50 stands for zero in the data rows.
Every row has a hidden score. How much higher is the second row's score than the first row's in each pair? 20 means about the same, 40 much higher and 0 much lower. The score is a weighted sum of the row's numbers plus the product of two more (or one squared), each taken from its middle value.
array([52, 33, 72, 34, 30, 26, 60, 52, 56, 68])
array([51, 67, 31, 36, 27, 31, 62, 34, 48, 33]) ~ 23
array([31, 73, 27, 48, 72, 40, 36, 66, 66, 31])
array([36, 72, 28, 42, 70, 44, 44, 56, 60, 33]) ~ 23
array([65, 42, 55, 56, 59, 61, 55, 38, 36, 56])
array([57, 36, 66, 34, 40, 55, 48, 40, 43, 48]) ~ 25
array([32, 63, 44, 72, 42, 52, 37, 59, 56, 70])
array([65, 28, 44, 57, 32, 33, 71, 28, 28, 69]) ~ 13
array([65, 61, 37, 36, 26, 45, 54, 44, 38, 45])
array([41, 35, 59, 41, 30, 30, 54, 55, 56, 68]) ~ 3
array([29, 54, 43, 70, 40, 53, 32, 65, 71, 63])
array([60, 49, 43, 47, 62, 45, 66, 28, 35, 45]) ~ 31
array([30, 61, 45, 73, 53, 60, 39, 55, 63, 70])
array([42, 41, 69, 39, 34, 30, 49, 54, 58, 61]) ~ 26
array([61, 45, 70, 58, 55, 60, 53, 38, 38, 50])
array([69, 31, 48, 52, 53, 45, 66, 29, 31, 67]) ~ 5
array([33, 50, 52, 52, 34, 40, 37, 61, 69, 61])
array([57, 54, 37, 42, 26, 37, 63, 46, 35, 39]) ~ 34
array([36, 70, 29, 47, 69, 48, 46, 53, 64, 31])
array([53, 46, 71, 31, 73, 73, 70, 27, 37, 51]) ~ 39
array([40, 69, 32, 55, 59, 47, 53, 51, 57, 37])
array([74, 26, 73, 26, 68, 71, 73, 32, 26, 58]) ~ 11
array([68, 34, 64, 53, 51, 48, 63, 31, 31, 65])
array([63, 38, 72, 51, 29, 26, 69, 48, 56, 74]) ~ 19
array([51, 45, 56, 42, 54, 66, 36, 55, 54, 36])
array([72, 44, 52, 32, 39, 58, 67, 37, 29, 49]) ~ 26
array([62, 28, 51, 34, 38, 39, 59, 31, 34, 63])
array([29, 73, 26, 36, 72, 53, 27, 73, 73, 27]) ~ 19
array([73, 31, 46, 30, 46, 49, 71, 33, 27, 47])
array([35, 71, 28, 47, 70, 52, 38, 61, 63, 32]) ~ 28
array([50, 46, 44, 52, 29, 58, 49, 56, 63, 37])
array([55, 32, 56, 54, 38, 39, 60, 34, 32, 53]) ~ 27
array([56, 50, 40, 49, 61, 43, 61, 32, 39, 44])
array([66, 30, 55, 58, 36, 37, 68, 34, 30, 56]) ~ 15
array([58, 31, 50, 40, 41, 56, 52, 45, 40, 51])
array([34, 51, 53, 54, 34, 37, 38, 64, 69, 63]) ~ 15
array([45, 56, 57, 42, 46, 27, 70, 37, 43, 66])
array([46, 48, 71, 56, 31, 27, 65, 54, 37, 65]) ~ 21
array([66, 40, 60, 57, 58, 58, 54, 40, 32, 50])
array([44, 71, 30, 59, 69, 62, 34, 68, 60, 37]) ~ 23
array([34, 54, 46, 55, 39, 36, 36, 63, 68, 64])
array([53, 47, 66, 33, 59, 70, 45, 50, 64, 53]) ~ 27
array([56, 48, 55, 43, 56, 67, 31, 60, 63, 35])
array([72, 37, 43, 35, 37, 39, 67, 38, 40, 49]) ~ 14
array([57, 64, 70, 69, 66, 69, 35, 64, 70, 35])
array([37, 69, 31, 62, 65, 41, 33, 69, 49, 30]) ~ 19
array([44, 47, 65, 69, 32, 29, 56, 52, 42, 62])
array([55, 30, 73, 29, 71, 73, 59, 44, 56, 51]) ~ 25
array([52, 58, 65, 61, 64, 71, 34, 64, 48, 38])
array([59, 28, 74, 28, 74, 74, 65, 33, 40, 41]) ~ 34
array([37, 46, 59, 55, 36, 34, 41, 60, 62, 63])
array([53, 39, 53, 57, 43, 46, 56, 41, 34, 46]) ~ 27
array([42, 68, 31, 43, 60, 60, 32, 71, 70, 32])
array([44, 67, 61, 68, 61, 70, 36, 69, 51, 27]) ~ 28
array([57, 38, 72, 37, 68, 72, 65, 40, 39, 55])
array([27, 55, 40, 70, 40, 55, 29, 67, 72, 59]) ~ 3
array([44, 49, 59, 66, 41, 37, 47, 52, 49, 74])
array([30, 72, 28, 49, 70, 58, 26, 72, 72, 28]) ~ 15
array([27, 60, 38, 70, 36, 56, 30, 67, 71, 59])
array([40, 58, 42, 54, 44, 28, 66, 37, 53, 61]) ~ 33
array([61, 34, 39, 41, 49, 33, 71, 26, 32, 60])
array([41, 48, 62, 68, 29, 28, 58, 54, 43, 67]) ~ 28
array([46, 62, 67, 70, 61, 70, 37, 70, 53, 29])
array([41, 69, 30, 45, 65, 59, 30, 68, 70, 32]) ~ 11
array([68, 48, 35, 29, 48, 45, 69, 29, 32, 43])
array([33, 66, 37, 65, 52, 33, 57, 48, 62, 66]) ~ 20
array([51, 59, 39, 37, 38, 49, 34, 63, 69, 55])
array([52, 58, 35, 43, 61, 54, 61, 32, 40, 47]) ~ 18
array([61, 59, 40, 38, 27, 36, 54, 45, 38, 38])
array([38, 59, 46, 72, 46, 35, 49, 57, 67, 71]) ~ 9
array([54, 31, 64, 37, 42, 52, 45, 39, 46, 45])
array([63, 56, 36, 33, 27, 44, 47, 47, 50, 37]) ~ 18
array([29, 67, 34, 69, 53, 37, 51, 50, 62, 62])
array([48, 54, 49, 69, 47, 28, 56, 55, 67, 71]) ~ 17
array([63, 34, 50, 40, 42, 44, 53, 35, 40, 54])
array([33, 61, 40, 74, 51, 55, 33, 62, 63, 69]) ~ 22
array([72, 38, 48, 34, 36, 36, 68, 34, 38, 53])
array([43, 70, 39, 58, 68, 70, 36, 61, 63, 26]) ~ 25
array([73, 32, 54, 30, 49, 61, 70, 34, 27, 50])
array([38, 68, 32, 46, 62, 50, 57, 51, 56, 34]) ~ 29
array([68, 45, 40, 31, 27, 50, 55, 48, 41, 39])
array([58, 31, 39, 38, 56, 35, 71, 26, 29, 64]) ~ 11
array([61, 35, 47, 38, 49, 52, 51, 38, 40, 53])
array([48, 62, 41, 50, 66, 60, 51, 38, 49, 35]) ~ 28
array([42, 64, 62, 54, 63, 72, 29, 71, 67, 28])
array([53, 49, 52, 34, 45, 61, 37, 60, 67, 56]) ~ 19
array([65, 49, 34, 31, 43, 41, 69, 29, 33, 39])
array([72, 38, 57, 31, 43, 52, 69, 32, 28, 44]) ~ 21
array([56, 49, 51, 66, 52, 54, 48, 48, 37, 40])
array([46, 63, 39, 51, 65, 61, 52, 42, 44, 36]) ~ 23
array([69, 47, 54, 62, 54, 41, 58, 37, 46, 55])
array([61, 43, 53, 64, 49, 55, 52, 49, 37, 46]) ~ 27
array([66, 51, 55, 52, 60, 51, 57, 49, 64, 67])
array([63, 34, 52, 58, 45, 36, 60, 35, 31, 53]) ~ 25
array([74, 26, 69, 26, 71, 67, 74, 26, 26, 56])
array([45, 57, 56, 71, 42, 29, 54, 53, 67, 71]) ~ 23
array([53, 42, 72, 32, 67, 72, 50, 47, 58, 50])
array([28, 72, 28, 41, 71, 57, 27, 73, 72, 27]) ~ 13
array([68, 44, 43, 37, 27, 38, 64, 41, 34, 38])
array([58, 42, 58, 55, 46, 41, 54, 46, 33, 47]) ~ 20
array([58, 37, 46, 64, 27, 48, 61, 50, 43, 38])
array([71, 29, 61, 27, 39, 65, 67, 35, 31, 45]) ~ 25
array([29, 73, 27, 60, 72, 42, 28, 73, 61, 28])
array([32, 72, 27, 44, 71, 40, 34, 65, 65, 30]) ~ 22
array([46, 68, 32, 56, 65, 65, 41, 66, 53, 39])
array([30, 73, 28, 53, 73, 62, 31, 72, 64, 32]) ~ 13
array([72, 43, 50, 31, 35, 57, 65, 35, 30, 52])
array([57, 52, 56, 62, 48, 56, 47, 54, 41, 40]) ~ 18
array([44, 66, 62, 63, 70, 73, 30, 72, 65, 26])
array([60, 51, 65, 55, 60, 66, 43, 53, 43, 45]) ~ 24
array([50, 58, 37, 52, 66, 60, 53, 37, 45, 38])
array([57, 48, 59, 45, 51, 62, 37, 55, 47, 42]) ~ 20
array([66, 27, 57, 33, 29, 36, 64, 27, 31, 72])
array([51, 49, 49, 63, 60, 63, 38, 62, 43, 30]) ~ 20
array([45, 48, 69, 61, 34, 34, 55, 51, 46, 72])
array([49, 42, 60, 43, 54, 67, 37, 57, 53, 42]) ~ 17
array([52, 46, 59, 45, 58, 65, 34, 51, 54, 39])
array([69, 28, 45, 50, 28, 29, 73, 26, 27, 74]) ~ 15
array([50, 66, 57, 60, 68, 72, 31, 72, 60, 29])
array([72, 27, 63, 27, 48, 68, 68, 38, 30, 48]) ~ 12
array([49, 52, 59, 47, 59, 66, 32, 60, 57, 34])
array([29, 72, 28, 38, 71, 54, 27, 73, 72, 28]) ~ 18
array([34, 61, 37, 61, 52, 33, 62, 45, 55, 60])
array([44, 65, 63, 47, 63, 72, 28, 72, 72, 27]) ~ 20
array([48, 33, 70, 34, 31, 27, 56, 56, 54, 65])
array([61, 55, 50, 57, 64, 70, 44, 48, 44, 44]) ~ 23
array([26, 60, 37, 71, 37, 66, 29, 67, 72, 63])
array([42, 38, 61, 40, 29, 29, 54, 58, 59, 68]) ~ 28
array([42, 46, 69, 68, 30, 28, 63, 52, 42, 70])
array([39, 63, 54, 73, 44, 36, 48, 59, 71, 73]) ~ 15
array([43, 55, 38, 41, 41, 65, 38, 61, 61, 37])
array([29, 56, 42, 67, 37, 51, 33, 66, 72, 57]) ~ 11
array([50, 50, 36, 49, 61, 44, 64, 30, 41, 46])
array([49, 39, 56, 37, 50, 59, 42, 45, 47, 44]) ~ 18
array([42, 69, 32, 64, 58, 40, 39, 67, 55, 33])
array([30, 72, 28, 46, 72, 43, 37, 65, 66, 29]) ~ 21
array([35, 45, 54, 49, 38, 34, 40, 66, 65, 68])
array([59, 62, 69, 68, 67, 68, 35, 69, 70, 35]) ~ 25
array([50, 57, 68, 64, 55, 63, 42, 59, 42, 35])
array([38, 71, 28, 49, 69, 49, 42, 57, 61, 32]) ~ 12
array([40, 69, 31, 39, 60, 63, 31, 70, 69, 29])
array([66, 42, 49, 50, 57, 57, 55, 35, 33, 55]) ~ 19
array([49, 46, 63, 51, 53, 68, 35, 58, 55, 37])
array([28, 67, 33, 72, 57, 44, 38, 48, 68, 62]) ~ 9
array([50, 45, 67, 65, 52, 50, 49, 47, 34, 40])
array([72, 29, 66, 31, 41, 46, 72, 33, 27, 45]) ~ 16
array([41, 52, 54, 70, 43, 38, 46, 55, 54, 73])
array([65, 46, 60, 59, 62, 55, 51, 39, 35, 52]) ~ 20
array([40, 54, 52, 73, 42, 31, 47, 55, 66, 73])
array([43, 45, 67, 64, 39, 33, 54, 52, 49, 73]) ~ 26
array([34, 59, 41, 60, 48, 31, 57, 43, 52, 66])
array([64, 27, 53, 33, 31, 31, 67, 27, 31, 70]) ~ 19
array([55, 39, 71, 46, 62, 70, 62, 45, 41, 56])
array([39, 56, 44, 41, 45, 27, 66, 41, 51, 66]) ~ 20
array([32, 54, 48, 63, 33, 40, 35, 62, 68, 61])
array([38, 56, 55, 69, 41, 38, 48, 53, 50, 71]) ~ 31
array([59, 31, 49, 38, 47, 46, 49, 38, 37, 53])
array([57, 34, 57, 46, 46, 53, 48, 46, 44, 49]) ~ 21
array([61, 58, 34, 32, 39, 38, 69, 31, 35, 38])
array([28, 73, 27, 40, 73, 61, 26, 74, 74, 27]) ~ 13
array([42, 69, 31, 60, 62, 59, 38, 69, 49, 35])
array([27, 64, 36, 74, 33, 50, 33, 65, 54, 60]) ~ 11
array([47, 43, 71, 62, 32, 27, 63, 52, 40, 69])
array([63, 28, 61, 35, 31, 38, 63, 28, 36, 69]) ~ 16
array([63, 51, 53, 57, 57, 64, 47, 46, 38, 51])
array([30, 74, 26, 57, 74, 57, 27, 74, 68, 31]) ~ 11
array([47, 44, 57, 44, 55, 68, 37, 56, 60, 39])
array([66, 32, 52, 52, 32, 31, 66, 29, 29, 59]) ~ 18
array([57, 65, 60, 67, 68, 69, 33, 70, 73, 30])
array([37, 50, 55, 69, 44, 40, 48, 53, 51, 70]) ~ 19
array([32, 53, 44, 60, 36, 45, 36, 64, 66, 64])
array([36, 61, 52, 70, 43, 43, 47, 54, 55, 72]) ~ 27
array([68, 34, 49, 58, 52, 49, 63, 29, 32, 65])
array([42, 57, 67, 65, 44, 38, 54, 53, 52, 70]) ~ 31
